50 stands for zero in the data rows.
What is the hidden score of each row? Scores go from 0 to 16, and 8 is about the middle.
[54, 61, 48, 51, 48, 48, 42, 43] >> 6
[48, 55, 56, 46, 76, 46, 57, 53] >> 6
[46, 46, 53, 42, 44, 46, 67, 47] >> 5
[28, 52, 38, 42, 35, 36, 47, 58] >> 5
[43, 59, 57, 54, 56, 53, 45, 54] >> 6
[61, 56, 66, 60, 31, 78, 41, 45] >> 10
[38, 35, 62, 18, 19, 52, 88, 65] >> 11
[40, 46, 32, 49, 54, 42, 58, 71] >> 11
[60, 54, 52, 54, 63, 46, 72, 38] >> 2
[45, 44, 70, 55, 33, 50, 42, 70] >> 11
[54, 29, 45, 38, 63, 44, 69, 51] >> 11
[53, 65, 59, 65, 33, 68, 51, 42] >> 3
[49, 49, 44, 42, 43, 38, 40, 58] >> 11
[61, 46, 58, 39, 72, 48, 56, 46] >> 11
[44, 60, 63, 49, 46, 52, 58, 36] >> 0
[71, 65, 75, 73, 38, 68, 36, 70] >> 14
[32, 51, 44, 44, 52, 64, 59, 16] >> 0
[32, 37, 46, 51, 44, 36, 36, 43] >> 3
[56, 42, 86, 63, 32, 82, 42, 17] >> 2
[28, 55, 19, 36, 46, 28, 60, 52] >> 2
[24, 31, 32, 42, 47, 23, 70, 60] >> 3
[34, 55, 45, 49, 37, 50, 50, 55] >> 5
[49, 54, 59, 64, 45, 51, 29, 48] >> 6
[42, 65, 44, 48, 37, 49, 30, 57] >> 9
[54, 33, 25, 56, 89, 32, 33, 62] >> 15
[35, 25, 50, 38, 55, 31, 63, 64] >> 9
[63, 36, 48, 56, 57, 45, 50, 59] >> 13
[35, 52, 37, 40, 47, 45, 31, 48] >> 8
[37, 50, 64, 44, 55, 73, 64, 37] >> 3
[83, 63, 67, 61, 35, 61, 47, 58] >> 14
[55, 55, 49, 58, 47, 43, 38, 54] >> 8
[44, 65, 50, 49, 44, 50, 46, 64] >> 9
[38, 43, 39, 71, 59, 48, 53, 74] >> 8
[48, 56, 60, 44, 60, 50, 54, 62] >> 10
[42, 69, 59, 51, 35, 61, 38, 67] >> 10
[45, 68, 58, 63, 54, 46, 42, 58] >> 3
[53, 51, 30, 46, 56, 53, 56, 33] >> 5
[56, 51, 64, 52, 37, 64, 39, 59] >> 14
[55, 54, 54, 66, 75, 69, 39, 31] >> 4
[73, 29, 56, 64, 40, 59, 35, 37] >> 13
[40, 37, 52, 46, 84, 35, 53, 33] >> 1
[59, 62, 53, 68, 46, 49, 38, 65] >> 10
[45, 42, 34, 53, 60, 45, 57, 42] >> 4
[58, 45, 63, 56, 54, 41, 37, 47] >> 8
[50, 38, 65, 51, 22, 49, 56, 86] >> 16
[59, 58, 62, 53, 55, 50, 58, 49] >> 6
[39, 43, 37, 40, 61, 37, 53, 62] >> 10
[44, 41, 39, 51, 44, 61, 52, 35] >> 5
[56, 52, 70, 51, 40, 68, 41, 52] >> 12
[55, 48, 58, 45, 62, 46, 37, 32] >> 6
[32, 33, 64, 53, 43, 69, 37, 51] >> 9
[30, 15, 65, 63, 35, 62, 38, 1] >> 0
[52, 52, 50, 38, 52, 53, 43, 23] >> 5
[83, 62, 78, 59, 38, 79, 36, 63] >> 16
[32, 33, 57, 43, 78, 5, 28, 37] >> 0
[38, 44, 30, 41, 76, 28, 79, 23] >> 0
[62, 49, 51, 65, 58, 43, 54, 47] >> 5
[32, 62, 37, 41, 53, 44, 43, 48] >> 4
[48, 43, 21, 52, 64, 47, 36, 50] >> 11
[62, 62, 69, 56, 23, 69, 61, 76] >> 14
[50, 60, 49, 48, 48, 54, 43, 55] >> 10
[28, 11, 38, 19, 64, 37, 71, 49] >> 10
[47, 55, 67, 50, 41, 50, 59, 68] >> 9
[76, 87, 69, 60, 41, 82, 37, 53] >> 13
